Here are some points:
[-31 -44  11  -5 -30   4  55  -1 -16 -22  45 -29  -6 -20 -49   8 -43 -16
 -46 -30  21   1   4  35 -32  25  -3]
[ 27   9  19  47  17  35  19   0 -16  -2  34  22   5  10 -22  16 -35  -6
  15  -3  12  22  39  23 -30  17   9]
[ 56  65 -42  37  40  47 -72  -3 -17  33  15  52  -8   7  72  33  28  26
  56   9 -13   9  19 -34  32  -4  20]
[ 34  55  -2  36  -1  13 -35 -17  30  -7  14  53  18  43  36   6  23  44
  36  17  31 -13 -17   2  13 -36   6]
[ -50    6 -127  -53   -7   18  -56   26  -48   77   54  -17  -51  -73
   99   43   56    2  -44  -68  -37   15  -53  -69   70   36   46]
[ -2  27  34 -10 -23 -36 -42 -30  66 -41 -39   5  26  34  28 -29  21  42
  14  40  18 -36 -54  12  26 -65  -9]
[  33  -30  127   16   -2  -63   72  -16   51  -68 -105   -6   44   61
 -110  -55  -29  -18   38   84   12  -28   44   46  -54  -36  -60]
[ 37  11  14  44  30  48  17   2 -28   1  44  18  -5   2 -29  22 -35 -11
  14 -10   7  21  55  15 -35  27   5]
[-18   8 -22  -7 -15   1 -22  -6   2  10   2  -3  -8 -10  34  -2   8  13
  -5  -5  -2 -11 -23 -11  25  -2   7]
[ -63    1 -127  -66    1   15  -65   25  -51   70   49  -33  -49  -82
  105   36   52   12  -50  -69  -37   14  -61  -66   71   36   42]
[ -2  26 -43  -7  14  11 -41   7  -7  31  -6  13  -9 -10  58   2  36  17
  10  -7 -20   1 -16 -34  32  -9  16]
[  6  -5 -88 -58  20 -18 -28  22 -42  86 -57   0 -25 -21  61  12  82 -20
   8 -12 -62  19 -17 -86  55  10   1]
[ 14  36 -69   5  25  41 -57  11 -26  37  38  15 -19 -20  66  30  22  16
  13 -18 -18  16   3 -34  29  12  28]
16 more points follow, each with its number after it:
[ 48  51 -13  39   6  28 -51 -22  25  -6  23  53  12  41  53  18  14  47
  35  11  22  -8 -11  -4  20 -33  11] 0
[ 75   8  83  63   5   3  50 -14  30 -36 -17  52  41  83 -68 -14 -23   7
  51  41  35   5  40  37 -49 -24 -32] 1
[ -50    6 -122  -29  -56   41  -43    0   -8   40  110   12  -35  -21
   91   50   47   45  -61  -80   36    3  -89  -36   62    0   45] 2
[ 22  10 -36  -2  17   0  -9  13 -20  39  -7  22 -13  10  17  17  29  -8
  16  -6 -19  14  11 -30  15  10  -1] 3
[ -8  45 -66 -13 -28  23 -76 -17  26  14  32  26  -2   6  95  19  54  60
   7 -14  24 -21 -68 -31  60 -40  19] 4
[ 15  12 -16   7 -13   8 -18 -21  24  -5  17  25  13  31  27   2  26  24
   4   0  28  -9 -32   1  24 -25   3] 5
[ -6 -16 -11   1  -3   8  13   9 -18  10  10  -8 -15 -16  -8   5  -8 -15
 -10  -6  -3   8  14  -6  -8  12   6] 6
[-32  16 -69 -21   4  15 -46   8 -13  27  28 -12 -13 -37  52  20  22   5
 -27 -34 -18   7 -30 -23  31  10  23] 7
[  1  -3  13  31  22  47  28  12 -36  -2  58  -5  -6 -30 -40  27 -52 -31
  -9 -29  10  29  48  27 -42  46  13] 8
[-37 -33  20 -20 -20 -17  28  -2   9 -22  -6 -37  -6 -16 -36 -19 -16 -17
 -29  -2  -2  -9 -12  16 -10   3  -8] 9
[ -1 -16 -11 -17 -24  -9  17  -9   7   3  -2   0   3  20  -1   0  25  10
  -6  -8  11 -12 -21  -8   7  -8  -5] 10
[  7 -40  56  20 -20 -11  71  -2   6 -26  -8   0  14  28 -72 -18 -29 -13
   0  18  23   4  29  37 -45   8 -24] 11
[ 30  46 -37  -3   1   3 -54 -13  17  23 -11  39   3  27  65   2  47  33
  38  15   3 -10 -29 -33  38 -36   2] 12
[-28 -25  34 -15  26 -20  25  17 -22 -11 -41 -43  -3 -44 -45 -16 -36 -46
 -15   9 -47  11  35   7 -31  26  -5] 13
[-70 -21  23  -3 -19  -3  13  -6   9 -50  46 -59  -5 -43 -30 -15 -59  -8
 -51  -8  14 -12 -13  56 -17  11  12] 14
[-57 -57 -24 -30  -5   8  69  34 -69  17  57 -53 -41 -71 -44  17 -41 -60
 -69 -54 -23  31  21  -5 -29  76  17] 15
Which of these numbered points is nearest to each point below, looking only along the 5 directions in which the first points spread most? Its number follows each.
[ 10 -12  29  33  19  34  36  13 -32  -3  30  -5  -6 -17 -48  12 -43 -29
   1 -16   8  22  49  30 -40  39   6] > 8
[-27 -27  47 -23  35 -31  21  14 -23 -22 -43 -60 -11 -55 -54 -17 -46 -41
 -17  16 -42   6  49  20 -30  24  -7] > 13
[ -50  -58   95  -23   39  -39   58   27  -29  -40  -66  -87    5  -76
 -107  -42  -91  -84  -29   24  -54    3   70   54  -65   49  -16] > 13
[ 102  -38  111   52  -14  -18  119  -15   22  -35  -57   43   36  113
 -127  -19  -23  -19   47   53   43   12   78   40  -77   -9  -68] > 1
[  3  25 -57   8   7  47 -26   7 -18  32  58  23 -17 -12  44  36  12  22
  -6 -36   4  19  -4 -22  17   9  22] > 7
[ 56  61 -19  37   1  27 -46 -16  33   5  20  57  18  50  58  18  33  52
  45  11  27 -10 -17 -14  34 -42   8] > 0
[  3  -5 -10  -6  15   5  12  13 -25  11  -3  -7 -14 -16   2   9  -4 -18
  -3  -8 -19   8  19 -15  -8  24   4] > 6
[ -84  -21  -57  -54   17   18  -21   30  -64   30   49  -61  -40 -113
   24   18  -24  -46  -67  -52  -46   20   -2  -12    3   66   46] > 15
[ -35  -89   33   -5  -25  -13  118   16  -41   -8   28  -45  -13  -21
 -113   -6  -56  -69  -59  -30   14   20   38   38  -66   64  -11] > 15
[ 21  14 -18  11 -24  11 -14 -17  18   6  15  34   8  44  27  12  34  35
  13  -3  24  -7 -26 -11  20 -24  -2] > 5
[  84  -45   98   57   -7  -11  108   -5    6  -25  -38   48   27   92
 -122  -11  -35  -25   48   40   33   13   67   35  -72    4  -59] > 1
[-49 -36  14 -29 -19 -17  26   2  -7 -11   7 -39  -6 -31 -24 -19 -17 -21
 -37  -8  -1  -5 -15  16 -14   8  -1] > 9
[ -63  -14 -113  -36  -56   33  -28    2   -8   38  106  -11  -38  -27
   74   35   44   33  -73  -82   36    2  -79  -26   53    9   36] > 2
[-50 -47  68  11   4   2  59   5 -11 -45  14 -60  -1 -45 -95 -23 -85 -48
 -40 -10  -1   5  43  60 -61  45  -7] > 14
[-32 -10  26 -10 -17 -22   1  -9  24 -32  -8 -22  16 -11 -19 -23 -16  -1
 -17  13  13 -20 -24  18   5  -9  -6] > 9
[ 21  74  -7  25   3  10 -98 -25  68 -21   0  42  31  39  82  -4  35  69
  43  25  23 -28 -47   2  44 -63  12] > 0
